x =
array([[ 599,  -87,  905, -189],
       [-572,  444, -927,   39],
       [-680,  187,   77, -634],
       [ 233, -328, -532,  809],
       [-714,  553, -161, -716]])
x[0,-4]: 599
x[0,-1]: -189
x[-1]: [-714, 553, -161, -716]
x[-3,-3]: 187
x[-1,-3]: 553
x[2,-4]: -680
x[1,-2]: -927
x[3,-4]: 233
x[1,-1]: 39
x[-3,3]: -634
x[-2,-2]: -532
x[:, -1]: [-189, 39, -634, 809, -716]
x[3,-1]: 809
x[-3]: [-680, 187, 77, -634]

A = [ 0.08 -0.18  0.08  0.18  0.15]
A[-5]: 0.08
A[-2]: 0.18
A[1]: -0.18

grid =
[[-5.18  1.45  4.01  5.34 -1.98 -0.68  0.38 -2.08  0.28  1.33  5.18 -1.39]
 [-0.69 -1.73 -0.45 -3.86  0.18  0.66  2.87  3.21  0.14 -4.40  4.80 -1.78]
 [-1.00  2.06  0.78  1.95  0.53 -4.26 -1.27 -1.20  0.36  0.39 -1.64  0.35]
 [ 3.81 -1.47 -5.87 -0.80  5.78  4.88 -0.77  1.41  1.85 -2.35 -1.31 -1.56]]
grid[0, 0] => -5.18
grid[:, 8] => [0.28, 0.14, 0.36, 1.85]
grid[0, 1] => 1.45
grid[1, 11] => -1.78
grid[0, 8] => 0.28
grid[3, 8] => 1.85
grid[1] => [-0.69, -1.73, -0.45, -3.86, 0.18, 0.66, 2.87, 3.21, 0.14, -4.40, 4.80, -1.78]
grid[:, 2] => [4.01, -0.45, 0.78, -5.87]
grid[0, 11] => -1.39
grid[1, 9] => -4.40
grid[:, 0] => [-5.18, -0.69, -1.00, 3.81]
grid[3, 5] => 4.88
grid[3, 4] => 5.78
grid[:, 5] => [-0.68, 0.66, -4.26, 4.88]
grid[:, 9] => [1.33, -4.40, 0.39, -2.35]
grid[1, 0] => -0.69
grid[2, 6] => -1.27
grid[2] => [-1.00, 2.06, 0.78, 1.95, 0.53, -4.26, -1.27, -1.20, 0.36, 0.39, -1.64, 0.35]
grid[3, 1] => -1.47
grid[1, 6] => 2.87
grid[3, 9] => -2.35
grid[0, 5] => -0.68
grid[2, 10] => -1.64
grid[0] => [-5.18, 1.45, 4.01, 5.34, -1.98, -0.68, 0.38, -2.08, 0.28, 1.33, 5.18, -1.39]
grid[2, 5] => -4.26
grid[2, 7] => -1.20
grid[2, 2] => 0.78
grid[1, 10] => 4.80
grid[3, 6] => -0.77
grid[0, 3] => 5.34
grid[3] => [3.81, -1.47, -5.87, -0.80, 5.78, 4.88, -0.77, 1.41, 1.85, -2.35, -1.31, -1.56]
grid[1, 2] => -0.45
grid[1, 1] => -1.73

M = [ 52 145 199 112 123  81 224 122 233  99]
M[0] -> 52
M[1] -> 145
M[5] -> 81
M[-3] -> 122

a =
3598	5003	4658	1219	4593
3577	5003	4652	1162	4587
6421	5042	5381	8757	5445
3599	5003	4658	1221	4593
6447	5042	5388	8826	5452
6492	5043	5399	8946	5466
3575	5003	4652	1157	4586
3569	5003	4650	1141	4584
3560	5003	4648	1115	4581
Rows and columns are counted from 0.
row 0 col 0	3598
row 6 col 4	4586
row 3 col 3	1221
row 2 col 4	5445
row 2 col 2	5381
row 4 col 4	5452
row 1 col 3	1162
row 0 col 3	1219
row 5 col 2	5399
row 3 col 4	4593
row 0 col 4	4593
row 3 col 1	5003
row 6 col 0	3575
row 2 col 3	8757
row 7 col 4	4584
row 5 col 0	6492

arr =
[[ 5.21  2.00  5.69  2.29]
 [ 4.43  1.42  3.44  1.07]
 [ 0.26 -3.10 -2.93 -3.09]
 [-1.11  0.40 -0.07  2.82]
 [-3.22 -0.30 -2.85 -0.32]
 [-2.67 -4.97 -1.92 -3.11]]
arr[-6, 0]	5.21
arr[-4, 2]	-2.93
arr[-5]	[4.43, 1.42, 3.44, 1.07]
arr[:, 0]	[5.21, 4.43, 0.26, -1.11, -3.22, -2.67]
arr[:, 2]	[5.69, 3.44, -2.93, -0.07, -2.85, -1.92]
arr[-3, 0]	-1.11
arr[2]	[0.26, -3.10, -2.93, -3.09]
arr[4, 3]	-0.32
arr[-1, -3]	-4.97
arr[0]	[5.21, 2.00, 5.69, 2.29]
arr[:, 3]	[2.29, 1.07, -3.09, 2.82, -0.32, -3.11]
arr[2, -3]	-3.10
arr[3, -3]	0.40
arr[-1, -2]	-1.92
arr[-2, -3]	-0.30
arr[1, -3]	1.42
arr[-6, 1]	2.00

X = [[-0.024, -0.023, 0.002, 0.002, 0.002], [-0.031, -0.031, 0.010, 0.009, 0.010], [-0.165, -0.161, 0.145, 0.138, 0.148], [0.010, 0.009, -0.032, -0.031, -0.032], [-0.028, -0.027, 0.006, 0.006, 0.007], [0.093, 0.090, -0.115, -0.111, -0.117], [-0.018, -0.018, -0.003, -0.004, -0.003], [-0.086, -0.084, 0.065, 0.062, 0.066], [-0.061, -0.060, 0.040, 0.038, 0.041], [-0.162, -0.158, 0.142, 0.135, 0.144], [-0.013, -0.013, -0.009, -0.009, -0.009]]
X[-11, 0] = -0.024
X[-6, 3] = -0.111
X[:, 3] = [0.002, 0.009, 0.138, -0.031, 0.006, -0.111, -0.004, 0.062, 0.038, 0.135, -0.009]
X[-4, 3] = 0.062
X[0, 3] = 0.002
X[:, 2] = [0.002, 0.010, 0.145, -0.032, 0.006, -0.115, -0.003, 0.065, 0.040, 0.142, -0.009]
X[-1, 0] = -0.013
X[-4] = [-0.086, -0.084, 0.065, 0.062, 0.066]
X[3, -1] = -0.032
X[9] = [-0.162, -0.158, 0.142, 0.135, 0.144]
X[6, 0] = -0.018
X[:, -1] = [0.002, 0.010, 0.148, -0.032, 0.007, -0.117, -0.003, 0.066, 0.041, 0.144, -0.009]
X[4] = [-0.028, -0.027, 0.006, 0.006, 0.007]
X[1, -4] = -0.031
X[3, -2] = -0.031
X[-7, -3] = 0.006
X[6] = [-0.018, -0.018, -0.003, -0.004, -0.003]
X[6, 2] = -0.003
X[10, -2] = -0.009
X[-4, -3] = 0.065
X[-3, -5] = -0.061
X[4, 0] = -0.028
X[8, 2] = 0.040
X[-8] = [0.010, 0.009, -0.032, -0.031, -0.032]
X[-2, -5] = -0.162
X[8, -4] = -0.060
X[:, -5] = [-0.024, -0.031, -0.165, 0.010, -0.028, 0.093, -0.018, -0.086, -0.061, -0.162, -0.013]
X[-6, -3] = -0.115
X[-9, 3] = 0.138
X[6, -2] = -0.004
X[9, 3] = 0.135

data =
[[-27 -28  36  36  36 -27  36 -27 -28  36  36  37 -28]
 [-26 -27  35  35  35 -26  35 -26 -27  35  36  36 -27]]
Rows and columns are counted from 0.
(0, 0) => -27
(0, 9) => 36
(1, 0) => -26
(1, 5) => -26
(1, 2) => 35
(0, 2) => 36
(1, 11) => 36
(0, 6) => 36
(0, 11) => 37

B =
[[7 7 2 2 2 7 7 2 7 2 7 7 7 2]
 [2 2 7 7 7 2 2 7 2 7 2 2 2 7]
 [2 2 7 7 7 2 2 7 2 7 2 2 2 7]
 [2 2 7 7 7 2 2 7 2 7 2 2 2 7]
 [7 7 2 2 2 7 7 2 7 2 7 7 7 2]
 [7 7 2 2 2 7 7 2 7 2 7 7 7 2]
 [7 7 2 2 2 7 7 2 7 2 7 7 7 2]]
B[-7, -14] -> 7
B[5, 3] -> 2
B[:, -6] -> [7, 2, 2, 2, 7, 7, 7]
B[-7, 4] -> 2
B[:, 10] -> [7, 2, 2, 2, 7, 7, 7]
B[1, -2] -> 2
B[4, -10] -> 2
B[-2] -> [7, 7, 2, 2, 2, 7, 7, 2, 7, 2, 7, 7, 7, 2]
B[-4, -8] -> 2
B[:, -10] -> [2, 7, 7, 7, 2, 2, 2]
B[2, -2] -> 2
B[-6, -4] -> 2
B[-4, 0] -> 2
B[:, -9] -> [7, 2, 2, 2, 7, 7, 7]
B[3, -11] -> 7
B[-3, 1] -> 7
B[3] -> [2, 2, 7, 7, 7, 2, 2, 7, 2, 7, 2, 2, 2, 7]
B[0, 12] -> 7
B[-4, 8] -> 2
B[3, -5] -> 7
B[:, -14] -> [7, 2, 2, 2, 7, 7, 7]
B[2, -13] -> 2
B[-2, -8] -> 7
B[4, 7] -> 2
B[-6, -12] -> 7
B[0, -9] -> 7
B[:, -8] -> [7, 2, 2, 2, 7, 7, 7]
B[0] -> [7, 7, 2, 2, 2, 7, 7, 2, 7, 2, 7, 7, 7, 2]
B[2] -> [2, 2, 7, 7, 7, 2, 2, 7, 2, 7, 2, 2, 2, 7]
B[1, -7] -> 7
B[-1, -8] -> 7
B[-2, 11] -> 7
B[3, 12] -> 2
B[:, -2] -> [7, 2, 2, 2, 7, 7, 7]
B[-4, -3] -> 2
B[1, 13] -> 7
B[3, -4] -> 2
